First come named turns, each shown by rows before and after it. For each pair of rows after them, which turns, in which order, take the first row to the second? The first pair is done for you.
Z_439:
[  6  15   8  60 -26 -34  26  34 -83   1 -24  20 -12  49 -70 -32  -8  23
   8  19 -83  28] |-> [-19 -23  14  36 -57  -2   0  58 -12  39   3  37 -52  27 -52 -55  18  37
 -41  41 -79  22]
[-21  21   3 -31   1 -12 -27  48  -7 -40   2  21 -29 -29  56 -21 -27  55
 -38 -46 -14 -24] |-> [-23  23   4 -58 -43  26 -47  22   5 -34 -28  30 -31 -29  46   4 -25  26
 -12 -40  15 -23]
[  6 -24   8  31  -1 -11  23  31   2  35  35   0   8   7  -7 -33  45  13
 -33  40 -29 -11] |-> [ -1 -22  17  -4 -52  39  -6   1  19  38  -5  12   8   7 -18   1  51 -22
  -1  46   8  -7]
Z_266:
[ 32 -60  46  47  51 -31  48  28   9  23  81 -31  24  -8   7 -10   4 -19
 -26   9 -10  24] |-> [ 19 -42  34  40  47 -51  47  45  -9  24  76 -21   9  -2  28 -45   4  18
 -39   3 -36  15]
[ 32  13 -27  -3  -9 -10  13  52 -40 -18   0   8  21   3 -26 -24   0  39
   3  51  12  20] |-> [ 41   7 -28   4   3  -7  13  46 -28 -22   2  -4  27  -9 -33   1  -3  21
  25  47  33  27]
[  4  52   2  -8 -23  11 -28 -18   1  34   4  -1  21 -29  -7  44  -4  25
 -19  18 -23 -17] |-> [  8  46   5  -5 -23  18 -23 -13   4  37   7  -9  28 -29 -14  44   1  17
 -21  21 -21 -18]
Z_438:
[ 23  -9  17  -3 -20  34  -1 -36 -10 -58  30 -24  10  43  -4   9 -49 -73
   8 -63  21 -12] |-> [ 20 -32  17  15   8  18   0   2  28 -42  81 -34  -6  28  16 -20 -43 -46
 -44 -56   7 -14]
[ -6   7 -17  -3  -7   3 -10 -13 -24   4 -30   4   0  -3   9  -8  16  27
  20  11   3  -8] |-> [  5   5 -10  -6 -14  19  -6 -24 -23  -7 -27   4   9   6  -2   6  10   0
  30   4  15  -2]
[  9 -19  19   8  -2  -8   1   0 -27   7   3  -5   9  19 -23  -5 -10 -20
  20   0 -13   6] |-> [ 12 -22  23  10   2  -9   0   5 -11  12  16  -5   8  16 -18  -9  -8 -21
   5  -1 -16   8]
[ -7  16  11  15 -18 -41  14  10 -47 -17  40   4  21  59  15 -56  -2 -17
 -34  -4 -94  -2] |-> [-10  25   4  13 -20 -42  10   0 -64 -19  23  13  23  62  12 -51   1 -10
 -20  -1 -93  -1]
Pairs:
Each pair is two turns apart.
[ 23  38  -8 -24 -21  24  -2  -4  23 -29   9  -6  16  10 -18   3 -51 -46
  16 -35  28   6] |-> [  8  64 -26 -26 -18  -5  -7  12   6 -29   6   5  -3   9   4 -26 -53  -5
  13 -45   6  -2] | Z_266 then Z_266
[ -9  12  -2  17  49 -48   0  25  -7 -10  22  -1 -10   0   9 -33  -6  46
 -34 -18 -10   8] |-> [ -5  49  -4  -1  12 -30  -8 -12 -51 -27 -43   9   8  20 -11   4 -16  18
  31 -26  10  11] | Z_438 then Z_438
[ 15  57 -12 -35  -9  -1  21 -18 -22 -48  -8 -16  -1  42  -8 -37 -66   0
  15 -51 -11   2] |-> [ 22  29   6 -34 -37  29  30 -22 -16 -42   2  -3   9  58 -23 -40 -54 -28
   1 -36 -18   5] | Z_266 then Z_266
[  2  26   3  -5  16  -9  22   5 -33 -26  20  -8 -10  22   8 -20 -20   7
 -16 -27 -20   0] |-> [  2  -6   5   0  32   0  14  15  20  -9  47 -20 -20  -3  12  -8 -11   2
 -35 -16   1   7] | Z_266 then Z_439
[ 35   0  -6  -2  14 -38  -5 -21 -33  17 -23   8  18  38  11  -7   1  32
  -9  36 -21 -13] |-> [ 35 -18  -1   4   9 -32 -10 -12 -11  27   1  13  12  39  16 -20   2  31
 -37  41 -25 -13] | Z_438 then Z_439
[ 25 -43   0  17 -18  19   4   4  33 -14   6 -37   6  33  21 -15 -44 -50
  -7  -1   8   1] |-> [ -6  -5 -22   5 -24 -17  -5  21  -3 -14 -17 -18 -11  39  48 -53 -45  16
  -9 -11 -29 -14] | Z_266 then Z_438
[ 98 -19  -9  17   7  -9  13  -6  -1 -13  29 -45   3  31  10  27 -33  -5
   5  18  22 -28] |-> [ 76  11 -31  12  13 -42   8   8 -15 -23  27 -40 -11  29  34  -2 -35  44
  -3   2  -4 -35] | Z_266 then Z_266
[-25   5 -12 -33  -7  15 -37  49  78 -23  51   5 -46 -21  46 -24 -32  14
 -29 -44  24  14] |-> [  1   9   1 -36 -13  35 -33  18  71 -47  35  -3 -21 -15  20  13 -47 -43
   9 -60  54  25] | Z_439 then Z_438
[ 15 -30  42 -29 -52  19  31 -14  -5 -17  30  18   2  36   2 -31  -8 -23
 -40   1 -36  34] |-> [ 23 -18  38 -19 -37   0  39 -16 -30 -28  27  13  11  45  -3 -26 -18 -27
 -24  -7 -42  34] | Z_439 then Z_439
[ 20  -1  35 -35 -38  33 -13 -26  38  -4   9   8 -22  35 -22   4 -30 -29
  -3  -7  -1  23] |-> [ 24  -2  27   1  12 -15  15   6  21 -10  48  -8 -21  37  -7 -27 -32   8
 -33 -15 -33  22] | Z_439 then Z_439
[-10 -29  24  48 -13 -16  18  19  -5  50 -15  26  21   1  18 -46  48  62
 -14  32 -66 -24] |-> [ 26 -64  43  61   4  16  22 -12  27  49 -12  -9  51 -11 -24  31  47 -18
  14  47  -9  -7] | Z_266 then Z_266
[ -2 -46  31  16 -34  44  10 -13  -5  33  12   6   6  20 -16 -27  37 -12
 -37  39 -14   3] |-> [-23  34  -7  12  -9 -13   2  -6 -62   1 -27  16  -1  19  13 -39  10  49
   5   0 -38  -6] | Z_439 then Z_266
